Each row has a name. Each question is about the rows just above it.

Columns, left to right: U F G B
[ 6.28 -1.49  2.01 -0.49] : K719
[ 3.27  0.46  3.27 -0.92] : K550
[ 5.26 -0.58  2.89 -0.77] : K786
[ 8.31 -1.98  2.66 -0.65] : K948
[-0.26  1.26  5.43 -1.64] : K468
[ 8.30 -2.13  2.28 -0.54] : K261
[ 2.34  0.73  3.06 -0.87] : K371
[ 6.36 -1.99  1.17 -1.40] : K699
[ 6.36 -1.99  1.17 -0.24] : K950
[ 1.26 -0.26  0.45 -0.16] : K760
The next entry after [3.27 0.46]: => [3.27]
Give the next entry after [ 1.26 -0.26]. => [0.45]
[-1.98  1.26 -2.13  0.73 -1.99 -1.99 -0.26] is in which column, read top down? => F
Which column holds this, read top down? [-0.65 -1.64 -0.54] => B

Columns, left to right: C E K D
[ 4.80 -3.02  2.98 -4.97]  K489
[ 1.57 -3.02  2.98 -3.15]  K424
[ 4.80 -3.02  2.98  1.02]  K486
Which column holds this, read top down? [-3.15  1.02] => D
The row with [ 4.80 -3.02  2.98 -4.97] is => K489
[ 1.57 -3.02  2.98 -3.15] is in which row? => K424

Columns, left to right: Z Y Q X R P J V S
[-7.84 -2.67 -4.79 -4.39 -4.23 -6.02  1.79 -0.14 -2.97] = K186
[-5.76 -3.97 -6.11 -5.25 -2.13 -5.39  1.85  0.15 -2.69] = K121
[-6.05 -0.62 -2.97 -2.55 -3.74 -5.91  1.57 -0.19 -1.33] = K344
[-5.60 -0.67 -2.55 -2.16 -4.17 -4.19  1.83 -0.12 -2.33] = K353
[-6.01 -6.33 -4.33 -5.51 -2.69 -1.79  1.85  0.12 -6.26] = K588
Give the next entry after [1.85 0.15]. => [-2.69]
[-2.69 -1.33] is in which column, read top down? => S

Columns, left to right: N M A W T
[-1.22 -4.28  6.03  2.50 -8.88] : K398
[-6.83 -2.65  0.82 -2.17  3.39] : K95
[-3.32  7.29 -4.77 -5.01 -4.43] : K594
[1.03 1.87 6.65 0.55 1.39] : K921
[-6.59 -3.99  1.97 -1.69  2.59] : K856
[3.24 4.28 7.43 1.95 4.69] : K485
[-0.55 -6.43  6.05  4.38 -9.83] : K625
[ 0.82 -6.83 -2.65 -4.37 -3.88] : K89
[-1.64 -3.45  5.75  1.18 -0.37] : K808
[-7.07 -0.36  1.44 -2.16  2.76] : K479
The next entry after [-6.83 -2.65  0.82]: => [-2.17]
What is the next entry after [4.28 7.43]? => [1.95]

Columns, left to right: verot golut betev Mutud
[-5.45 -3.62 -4.81 -8.81] -> K931
[ 1.20 -0.41  0.99 -2.47] -> K598
[-3.62 -5.45  0.61  5.03] -> K271
[-1.89 -0.52 -0.67 -0.05] -> K313
[ 3.87 -0.52 -0.67 -0.05] -> K811
[-1.86  1.26  3.30  7.91] -> K477
[ 0.66  2.55 -4.84  4.59] -> K93
[ 2.55  0.66 -0.40  0.75] -> K843
The next entry after [-3.62 -5.45]: => [0.61]
Give the next entry after [ 0.66 -0.40]. => [0.75]
[-2.47  5.03] is in which column, read top down? => Mutud
The next entry after [-3.62 -4.81]: => [-8.81]
What is the next entry after [2.55 0.66]? => [-0.40]
Which column holds [-0.67  3.30 -4.84 -0.40] top down? => betev

Columns, left to right: Nem vizo nimud nodu
[ 1.66 -4.53  3.56 -6.65] -> K124
[ 1.66 -4.53  2.11 -1.62] -> K970
[ 4.10 -2.27  3.76 -9.53] -> K440
[-1.46 -3.22  3.19 -5.14] -> K937
[-2.27  4.10 -3.86 -6.05] -> K505
Which column holds [-6.65 -1.62 -9.53 -5.14] top down? => nodu
Whose row is [ 1.66 -4.53  2.11 -1.62]? => K970
What is the next entry after [-2.27  4.10]? => [-3.86]
Which column holds this, read top down? [-4.53 -4.53 -2.27] => vizo
Give the next entry after [-1.46 -3.22]. => [3.19]
Give the next entry after [-3.22  3.19]. => [-5.14]
[ 4.10 -1.46 -2.27] is in which column, read top down? => Nem

Columns, left to right: nul tirep vini Nikob puzok
[-6.33 -5.84 -1.23 -8.07 -7.73]  K917
[-4.67 -2.40  1.47 -4.37 -4.86]  K641
[-3.92  0.81 -4.66 -7.37 -3.25]  K889
[-4.90 -3.11 -1.78 -9.53 -6.50]  K768
[-5.19 -0.20 -2.17 -5.62 -0.59]  K683
[-3.90 -3.91  0.81 -4.66 -6.69]  K441
[-6.06 -2.45  1.18 -4.40 -3.64]  K301
[-5.90 -3.16  0.43 -4.93 -5.09]  K370
[-5.84 -6.33 -1.23 -5.53 -3.04]  K476
[-3.94 -4.31 -1.54 -6.36 -7.00]  K927
Which column holds this, read top down? [-4.67 -3.92] => nul
What is the next entry after [-5.84 -6.33 -1.23]? => [-5.53]
Give the next entry after [-3.91  0.81 -4.66]. => [-6.69]
What is the next entry after [-4.66 -7.37]? => [-3.25]
The next entry after [-6.33 -5.84 -1.23]: => [-8.07]
Which column holds [-8.07 -4.37 -7.37 -9.53 -5.62 -4.66 -4.40] top down? => Nikob
What is the next entry after [-6.06 -2.45]? => [1.18]

Columns, left to right: pimef Mitim zale rurot benes
[-1.79  5.12  2.55  5.04  1.11] = K859
[-0.17  1.46 -0.57  2.91 -0.30] = K266
[ 1.34  6.03 -2.40 -3.42 -1.80] = K472
[ 2.48 -7.18 -2.91 -3.49  3.26] = K193
[ 1.85 -1.81  2.18  3.75 -0.65] = K409
[ 3.56 -6.43  1.50  1.42  0.91] = K789
[ 3.56 -6.43  1.50 -4.94 -2.51] = K874
[-2.59  3.62 -2.61  0.46  0.53] = K804
[ 4.08  0.02  2.87 -7.34 -2.52] = K152
[ 0.10 -2.00  0.88 -4.63  0.98] = K20
Which row holds [ 3.56 -6.43  1.50  1.42  0.91]? => K789
What is the next entry after [ 1.85 -1.81]? => [2.18]
Which column holds [2.48 1.85 3.56 3.56] top down? => pimef

Columns, left to right: safo nupil tud fon Puz
[ 0.25 -2.13 -0.08  2.05  5.43] : K600
[-0.33 -0.08  2.27  2.20  7.10] : K711
[-0.77  5.29 -1.56  0.32  0.76] : K645
[ 1.63 -5.92  1.44  2.48  7.61] : K611
[ 1.17 -7.33  2.38 -2.69 -6.36] : K190
[ 0.25 -0.31 -0.08  2.05  5.43] : K630
Which column holds this, read top down? [ 2.48 -2.69  2.05] => fon
What is the next entry after [-0.31 -0.08]? => [2.05]
Which column holds this, read top down? [-0.08  5.29] => nupil
[7.10 0.76] is in which column, read top down? => Puz
Which column holds this, read top down? [-0.08  5.29 -5.92 -7.33 -0.31] => nupil

Columns, left to right: pibaf tolet supo nir gad ped melo Sar padek Nov
[ 2.88  0.39 -7.18  7.18  0.73  2.76 -6.79 -4.28  2.76 -5.77] : K153
[-7.50  3.16 -8.89  6.07  6.04 -1.67  0.97  1.20 -3.83 -2.60] : K309
[ 1.41  5.27 -5.87  4.66  1.52  8.63 -4.80 -4.08  7.10  0.53] : K534
[ 1.80 -1.77  1.29 -0.41  6.23  2.88 -4.73 -6.26  3.12  3.64] : K315
[-5.87  4.64  1.52  1.51  3.26  2.36 -1.09  2.10  2.89  9.15] : K759
Which column holds [-8.89 -5.87] top down? => supo
The next entry after [ 6.04 -1.67]: => [0.97]
Which column holds this, read top down? [8.63 2.88 2.36] => ped
Which column holds [ 5.27 -1.77] top down? => tolet
[3.16 5.27] is in which column, read top down? => tolet
Give the next entry after [-5.87  4.66  1.52]. => [8.63]

Columns, left to right: Nazaf Ris Boki lifup luven likud Mor
[-2.34  6.98 -1.06 -8.75 -1.44 -3.94 -1.39] -> K381
[ 0.20 -0.59  0.09  0.74  0.12  0.33  0.12] -> K790
[-2.36  7.04 -1.07 -8.83 -1.46 -3.97 -1.40] -> K956
[-1.15  3.41 -0.52 -4.28 -0.71 -1.93 -0.68] -> K139
[ 1.07 -3.19  0.48  4.00  0.66  1.80  0.63] -> K705
[ 0.74 -0.59  0.09  0.20 -0.54 -1.47 -0.52] -> K416
[-1.84  5.49 -0.83 -6.88 -1.14 -3.10 -1.09] -> K236
[ 6.98 -0.59] is in which column, read top down? => Ris
Which column holds this, read top down? [ 0.48  0.09 -0.83] => Boki
Which column holds [ 1.80 -1.47] top down? => likud
Give the next entry after [ 0.20 -0.59  0.09  0.74]. => [0.12]

Columns, left to right: Luta ler Pazer rif
[ 3.33 -0.13 -0.29  0.09] -> K317
[ 0.53  2.99 -0.39  0.48] -> K530
[ 0.01  2.14  1.58 -6.96] -> K585
[ 4.51  2.60  2.27 -4.32] -> K417
[ 2.98 -0.39  2.27 -9.57] -> K626
[ 1.37  2.79  0.55 -3.07] -> K368
[ 0.09  3.37  0.87 -4.26] -> K421
[ 1.61  1.42 -0.97  2.66] -> K341
[ 1.37  2.79  0.55 -3.09] -> K273
[ 0.75  2.54 -0.22 -0.16] -> K230
The next entry after [ 2.99 -0.39]: => [0.48]
Which column holds [-6.96 -4.32 -9.57 -3.07 -4.26] top down? => rif
Which column holds [ 2.99  2.14  2.60 -0.39  2.79  3.37  1.42] top down? => ler
[ 0.48 -6.96] is in which column, read top down? => rif
Whose row is [ 1.37  2.79  0.55 -3.09]? => K273
Which column holds this, read top down? [ 2.14  2.60 -0.39  2.79  3.37  1.42  2.79  2.54] => ler
Which column holds [-0.39  2.79  3.37] top down? => ler

Columns, left to right: tebib reze Mul tos nagip rabo badar rinof Zavob
[ 2.19  4.36 -0.83 -3.71 -3.67 -0.99 -1.12 -0.48 -1.67] = K638
[ 2.19  4.36 -0.83 -3.71  0.89 -3.86 -0.80  1.18  1.95] = K738
[-0.50  5.49 -1.77 -4.79 -4.31 -3.24 -1.54 -1.12  2.23] = K8
[-4.19  4.30 -0.33 -0.16 -3.05 -2.21  0.29 -5.15  4.27] = K993
[ 2.76 -1.64  2.33  2.43  4.39  2.50 -1.29 -3.45 -4.95] = K794
[-3.75  2.52 -0.46 -0.64 -7.72  2.24 -1.99 -2.73  3.27] = K893
[ 0.73  4.53 -3.69 -4.43 -2.22 -4.23 -3.00 -0.55  0.49] = K495
Which column holds this, read top down? [ 2.76 -3.75] => tebib
Which column holds [-1.67  1.95  2.23  4.27] top down? => Zavob
Which column holds [-0.48  1.18] top down? => rinof
Which column holds [-1.77 -0.33  2.33 -0.46 -3.69] top down? => Mul
The next entry after [-0.99 -1.12 -0.48]: => [-1.67]
[-0.48  1.18 -1.12] is in which column, read top down? => rinof
What is the next entry after [-4.43 -2.22 -4.23 -3.00]? => [-0.55]

Columns, left to right: kag geza kesez denun susol panaf
[ 6.93 -6.37  0.96 -4.76 -6.27  3.27]  K177
[ 1.14  2.75 -6.24 -0.76 -6.27  3.34]  K892
[-0.76  2.75  1.14 -6.24  3.37 -5.50]  K384
[-0.76  2.75  1.14  4.62  3.37 -5.50]  K925
The next entry after [ 1.14 -6.24]: => [3.37]
Give the next entry after [-0.76  2.75  1.14 -6.24]. => [3.37]
Whose row is [-0.76  2.75  1.14 -6.24  3.37 -5.50]? => K384
The next entry after [ 6.93 -6.37  0.96 -4.76]: => [-6.27]

Columns, left to right: monok nobiv Rufen bivo lisi zuro
[-7.67 -6.53 -7.13 -6.04  7.50  6.17]  K620
[-7.54 -2.26 -7.38 -4.49 -6.98  6.87]  K517
[-6.90 -7.47  2.29 -5.07  6.96  4.46]  K599
[-7.67 -6.53 -7.13 -6.04  7.50  7.43]  K660
Which row holds [-7.67 -6.53 -7.13 -6.04  7.50  7.43]? => K660
Give the next entry after [-6.90 -7.47  2.29]. => [-5.07]
[-6.53 -2.26] is in which column, read top down? => nobiv
Which column holds [-4.49 -5.07 -6.04] top down? => bivo
Which column holds this, read top down? [ 2.29 -7.13] => Rufen

Columns, left to right: rez sor por zeva
[ 0.79 -0.49  2.69  1.30] : K248
[-2.70 -3.80  0.71 -0.35] : K196
[ 0.46 -1.64  2.92  1.91] : K837
[-3.56 -2.40 -0.30 -1.26] : K848
[-2.41 -0.30  0.89  2.70] : K536
[ 0.25 -0.74  3.84  3.27] : K229
[ 0.79 -0.49  2.92  1.91] : K220
Which column holds [ 0.79 -2.70] top down? => rez
The next entry after [-2.70 -3.80]: => [0.71]
What is the next entry after [-2.40 -0.30]? => [-1.26]
Which column holds this, read top down? [ 0.71  2.92 -0.30  0.89  3.84  2.92] => por
Give the next entry after [-3.80  0.71]. => [-0.35]
[ 0.79 -0.49  2.69  1.30] is in which row? => K248
Which column holds [2.69 0.71] top down? => por

Columns, left to right: Mozap gora rirag buri Som Nef Pom Tama
[-9.44 -6.83 -3.11 -1.73 -4.15 -1.24 -9.63  1.03] : K830
[ 9.42  8.40 -9.58 -4.13  1.63 -1.37  9.90  6.75] : K463
[ 8.66  9.31  4.19 -7.38 -5.25 -2.75 -9.81 -0.95] : K458
[ 9.57  8.69  9.31  4.19  7.55 -0.31  9.17  1.84] : K501
[9.44 7.95 9.40 5.27 4.33 2.88 9.25 1.40] : K3
The next entry after [ 9.31  4.19 -7.38 -5.25 -2.75 -9.81]: => [-0.95]
What is the next entry after [8.69 9.31 4.19]? => [7.55]
Which column holds this, read top down? [9.31 8.69 7.95] => gora

